Rows are one point carried round by a steady rotation, each followed by how many ticks it has turned.
The counts run from 0 to 291.
[109 115 142 106  97 121  88 149 192 126 113  91  98 145 109 123 153 123
 168 112 101 104 148 107 149 125 161 100 130 148 122 165 154  76  94 134
 132 110  68 101 136  90 130 135 149]
131
[127 105 182 103 149  84  61 157 159 139 116 119 126 146 159 135 157 132
 107 127 100 123  99 122 157 117 147 110 107 149 128 149 169  99 138 142
 190 102 119  81 156 132 113 136 136]
20
[ 82 114 162 108  84  76  73 164 156 136 135  76  98 107 131 115 162 177
 134 126 100 136 110 105 152 114 159  95 117 112 114 134 113 140 149 174
 129 121 109 114 120 133 134 108 163]
174
[ 99  93 182 104 134 107 133 142 199 140 135 136 111 153 132 143 126 141
 123  70  80 149 104 144 149 113 159 146  94 156  92 152 137 140 138 134
 168  94 104 113 109 129 101 135 152]
33
[ 96 130 153 126 102  80  79 148 153 135 110  86 139 104 141 124 144 129
 167 116  93 123 108 101 178 110 189  80 118 110  98 139 129 130 129 166
 162  94 108 126 140 150 130  98 141]
6
[127 125 180 106 144  83  65 153 162 130 114 101 120 143 160 129 164 123
 105 125 104 129 100 126 155 113 162 116 104 150 128 139 164 101 140 143
 186 109 111  77 151 142 118 146 132]
19
[ 82 100 167 104  99  98  97 143 171 158 135 120 126 111 123 141 127 146
 144 105  92 117 105 108 180 102 152  96 133 110  86 144 129 146 130 136
 150  78  85 108 122 114 129  75 146]
246
[127 111 161 128 155 130  56 141 166 131 111  81 139 145 133 117 156 169
 110 110  95 150 133 139 131 119 157 104  97 143 112 155 153 120 109 119
 148 113  76 106 143 123  83 173 144]
147
[107 106 169 107 106  82  96 174 183 131 123  75 101 132 129 145 147  93
 149 111 100 132 137 102 172 127 163 112 116 139 133 145 160  82 122 153
 148 116 107  84 116 130 131 155 143]
185
[103 137 197 100 100  77 106 141 160 132 135 100 115 113 148 114 176 155
 119 102 119 147 107 138 152 121 187 112 117 118  82 116 102 161 142 151
 159 104  99 118 129 156 117 104 146]
250
[101  97 169 110 111  96 100 170 194 126 129 102  87 143 116 154 130 116
 123 105  86 137 133 107 169 121 147 118 108 153 143 154 160  99 133 159
 134 126 105  80 106 111 120 156 159]
183
[ 93 122 147 127  91 100 115 114 197 121 114 153 111 152 114 145 143 144
 168  90  88 116 109 120 161 116 181 103  84 159 111 159 131 151 119 166
 128 112 109 117 125 113 107 109 165]
214
[118  99 169  87 108 110 135 154 209 135 136 137  90 158 130 154 136 134
  99  87  68 131 106 138 145 137 144 123 113 142  97 152 138 101 115 145
 138 111  94 123 130 114  88 147 161]
107
[105  94 173 112 117  94 100 159 199 129 136 116  86 148 115 155 134 131
 112 102  78 136 126 116 166 121 135 118  99 157 139 155 156 107 132 161
 129 125 109  83 111 107 109 162 167]
182
[132 150 187 118 131 114  69 118 167 104  97 117 129 150 136 125 168 132
  86 115 127 135 117 139 139 124 172 102  95 138 115 132 149 113 122 120
 159 117  63  87 147 137  93 166 148]
72
[ 97  97 161  90 101  81  89 145 174 148 132 135 104 135 128 146 137 132
 149 126  85  99  92  98 176 111 139 101 123 140 114 158 149 109 134 158
 159  96 116  92 136 101 142  83 146]
24
[ 99 101 155 115 107  97 104 118 180 122 115 164 133 161 139 142 157 158
 164 117  98 110  99 113 146 120 163  88  91 163  97 165 143 147 118 164
 147 106 124 122 145 109  93 112 160]
212
[129 142 182 110 104  89  84 119 182 128 111  98  96 133 111 147 143  89
 118  96 110 137 135 134 181 127 188 115 108 153 130 131 148 112 130 139
 150 113  83  80 128 136 127 117 131]
238
[108 121 167 111 103 112 113 124 195 133 124 143 115 137 115 152 125 156
  95  85  67 137  94 143 163 120 152  98 109 112  79 144 112 143 128 142
 132  99  80 138 131 132  87 121 169]
86
[105 140 152 113  79 111 109 118 197  97 109 145  86 151 108 129 155 140
 132 101  98 104 109 126 146 120 178 102 106 146 117 147 125 114 126 153
 124 131  70 116 129 116 126 128 183]
289
[102 123 169 119 127  86  87 138 164 136 127 130 145 139 153 133 146 176
 117 106  83 149  83 134 151 114 167  95  90 122  95 143 122 165 149 170
 160  98 127 137 147 157  93 121 155]
10
[110 116 144 108  99 110  88 147 180 129 109  84 108 140 121 113 166 122
 179 119 113 100 144 104 143 127 174  94 133 142 113 157 154  76  90 136
 141 115  79 107 141 103 131 131 148]
132
[128 122 175 110 122 111  97 145 179 109 123 113 102 162 145 109 193 165
 113 111 116 138 123 147 103 142 173 127  96 166 110 150 133 112 115 150
 146 133  98 115 145 125  91 172 163]
125
[122 129 200 106 114  99 121 118 184 108 118 142 114 161 143 140 174 120
 130 100 134 128 124 140 129 145 194 120  98 172  98 140 145 128 116 137
 163 118  99 100 140 125  91 153 151]
51
[109 106 162 116 108  88  95 124 170 123 113 151 147 160 155 138 163 151
 165 132 111 108  96 109 138 125 165  80  94 160 100 165 150 142 118 165
 154 107 132 123 163 113  90 124 158]
211
[ 95 127 164 125 120  98  83 144 186 127 121 117  93 135 115 134 128 153
 106  82  74 146 104 137 165 100 159 130  90 142 136 143 126 136 166 161
 148 119  98  94 105 142 135 127 169]
14
[135 131 183  80  82  73 107 143 174 115 127 119  88 141 153 130 186 140
 102 120 106 122  93 137 136 147 174 106 119 135  98 129 117 107 118 165
 142 133 111 127 153 135  97 126 152]
103
[ 68  92 164 114  93  94 123 158 182 136 147 121 117 130 131 131 133 160
 176  99  81 121 113 101 152 107 156  99 117 128  94 160 125 146 133 171
 136 101 121 132 112 121 123 115 170]
193
[113  89 178 103 117  73 103 178 162 139 125  96 136 139 166 136 158 112
 158 127 103 128 123  97 149 136 163  88 126 134 106 152 167 105 112 152
 167 105 132 119 150 132  99 150 132]
188
[103  99 179 110 124 127 121 129 196 126 119 147 134 161 125 152 135 122
 132  84 102 122 125 128 151 120 158 114 106 164  97 158 166 119 110 113
 163  90  71  93 128  98  91 152 152]
54
[ 88 120 165 117 111 122 112 131 184 126 112 109 128 129 117 127 137 105
 168  94 112 113 141 105 165 111 173 107 130 131  96 150 153 109 106 110
 160  82  55  99 115 111 135 126 145]
57
[115 133 172  89  67  73  98 151 169 121 127 111  79 122 136 121 181 148
 119 132 109 113  93 121 144 137 164  93 130 114 107 128 108 103 131 165
 137 133 101 116 137 130 134 105 166]
101
[ 75  76 158 114 107  95 122 165 180 139 144 128 127 132 145 136 130 159
 171 110  81 125 106  97 157 114 152  93 116 132  90 166 135 142 126 165
 140  96 128 137 119 111 114 121 172]
192
